In the rows, 128 means zero.
One turn moves each row of this set onto another row. After a few examples, where does it send each row asked below?
zir: [114 124 103 130 142 135 165 157 117 114 105 164 146 136 153]
bovup: [102 129 142 127 147 109 141 129 150 101  94 130 136 155 139]
Delel: [149 101 111 127 126 105 130 100 114 113 105 145 124 141 148]
Mak: [116 105 143 130 158 116 147 142 125 109 146 104 157 142 126]
Pof: [130 104  99 131 111 135 157 137 113  88 125 110 157 139 143]
zuse: [124 149 148 129 118 148  98 117 147  99 146 143 149 127 126]
sova: [103 135 109 142 100 137 118 135 110  99  97 146 140 121 131]
loto: [159 129 122 150 110 138 176 135 143 120 136 126 135 113 117]
guza: [101 105 126 147 130 156 113 148 145 122 125 157 121 100 148]
lep: [137 136 130 133 145 127 103 125 107 117 102  92 127 134 137]
Zare: [118 109 152 127 134 148 167 124 124 128 140 158 159 129 110]
kevif: [149 144 115 121 112 122 152 154 153 127 101 141 148 153 147]
Dos: [126 144 146 146 139 127 123 158 120 151 140 135 150 118 103]
Mik: [117 140 123 108 118 111 124 105 141  87 128 131 104 146 129]
zunu: [172 111 141 135 160 121 135 134 124 112 136 140 115 126 126]
Pudi: [111 121 112 130  93 159 147 129  95 123 139 123 127 147 152]
rin: [108 123 142 114 160 157 136 151 108 141 127 103 130 141 128]
Lub: [109 113  86 129 143 146 137 145 139 118 152 109 105 116 138]
sala: [161 147 108 107 143 119 146 138 143 125 132 112 118 118 110]
vov: [143  98 152 107 130 140 122 119 135 116 106 170 120 123 128]
Nunet: [122 114 118 100 119 149 109 129 150 132 149 115 143 158 124]
duvom: [120 155  89 138 147 123 126 133 133 138 120 124 140  98 146]
dedu: [124 106 122 127 116 145 114 142 151 163 124 153 156 113 141]
Bipu: [144 114 114 126 137 111 150 141 127 146 120 165 103 111 153]
tebo: [103 118 151 143 135 130 161 114 150 105 127 128 111 105 110]
vimeb: [113 131 144  79 104 142 132 145 155 116 131 136 126 139 148]
zipo: [145 139 135 153 113 123 115 122 103 114 143 105 121 130 141]
ragam: [106 129 117  99 121 131 164 141 143 137 137 115 109  94 139]

zunu moves to Bipu
duvom moves to sova
lep moves to guza
Now these:
rin moves to Lub
sala moves to zir
tebo moves to loto
vimeb moves to Mak

One turn moves each row of this set onto another row. After a few examples, where does it send each row asked below?
Tek: [116 138 114 159 131 146 129 126  84 119 131 144 137  95 104 132 114 143
 133 141]
puge: [120 149 124 102 151  87 117 176 146 109 115 129 129 111 143 140 127 125
 118 134]
nar: [ 87 132 109 124 124 112  77 113 131 118 116 127 116 106 122 136 116 133
 153 135]
nozu: [121 150 147 113 122 110 111 161 168 150 129 162 161 134 148 136 113 119
  95 140]
nuv: [ 96 142 104 110 138 111  92 107 114 123 129 136 112 110 119 134 115 113
 145 130]
Nog: [141 157 107 120 142 104 128 171 154 130 108 133 143 105 148 120 139 154
 110 133]
zale: [105 166 133 138 141 158 104 138 118 132 160 132 144 112 117 161 109 141
 112 132]
Vuve: [108 102  99 124 104 122 113 137 136 163 124 148 170  87 121 145 136 117
 148 125]
Kubov: [114 130 111 170 128 142 122 116  87 128 134 148 145 107 111 121 128 146
 133 122]
bove: [131 120 126 166  84 137 136 149 144 160 123 166 147 100 134 150 123 119
  94 123]
Muzed: [131 162 138 112 125 105 112 153 168 157 120 152 163 118 138 131 114 104
  89 144]
bikop: [139 141 117 131 147  94 130 178 157 125 121 132 141 112 142 122 136 151
 112 146]
supe: [128 159 139 128 123 115 134 145 166 151 129 151 152 122 149 136 100  94
  86 146]
ruva: [139 126 133 152  86 135 136 146 158 156 115 170 150 108 132 119 124 119
  97 124]
mused: [108 174 133 132 131 135 103 131 129 115 147 137 148 134 146 146  94 151
  98 119]
risez: [133 157 105 114 159  98 133 166 142 130 110 125 144 116 149 138 124 136
 106 140]
babed: [144 119 148 138  77 133 139 144 150 153 114 171 155 117 135 134 125 116
 108 121]
bakom: [113 148 150 141 119 160 115 105 123 139 122 133 121 116  99 142 108 101
 137 145]
sib: [130 156 164 130 128 119 137 161 166 127 141 140 156 126 138 134 110 103
  96 131]
peb: [134 143 132 143 139 142 140 137 131 108 154 117  99 111 106 134 101 125
 124 136]
kife: [113 136 154 153  88 146 118 155 139 146 120 168 154 106 135 156 131 122
 100 113]
Natez: [140 145 123 142 146 121 145 130 128 106 153 114 107 120 113 117 109 122
 122 125]
maba: [112 105 133 133  99 119 113 133 124 146 106 153 172  87 109 137 141 104
 155 126]
ruzuf: [104 120 106 129 131 109 139 146 135 109 109 144 143  91 139 106 141 133
 163 126]
vagu: [120 110  99 118  90 114 104 145 132 157 115 160 170  86 123 139 142 133
 127 117]
tuzin: [119 120  98 118 138 121 145 141 157 134 107 128 136 105 140 111 140 126
 164 132]
Napit: [ 89 150 112 115 135 125  99 116 117 115 145 135 113  96 116 140 100 115
 142 142]
ligi: [129 125 103 105 118 108 130 137 168 138 111 130 150  95 133 101 141 118
 159 127]
doto: [124 141 157 153 113 147 111 105 132 151 128 131 126 121  98 139 114  94
 125 130]
buzu: [109 173 132 142 140 139  94 133 124 132 158 131 135 120 133 160 113 137
  99 117]
Sem: [120 127 119 179 105 134 116 114 109 123 141 133 162  95 112 125 121 149
 135 124]
Zot: [120 116 109 128  85 111 115 140 124 148 119 157 179  84 139 139 143 131
 144 119]
kipu: [120 125 108 116 117  93 118 140 165 131 111 130 140  88 143 111 145 118
 166 141]
vuder: [134 143 157 144  91 131 105 104 132 135 122 124 128 119 109 152 100 102
 115 129]
Talib: [141 132 130 137 148 110 133 134 131 107 133 108 120 134 102 112 102 135
 127 136]

kife moves to maba
nar moves to Talib
Now these:
buzu moves to doto
bikop moves to nozu
zale moves to bakom
ligi moves to Nog
Vuve moves to tuzin

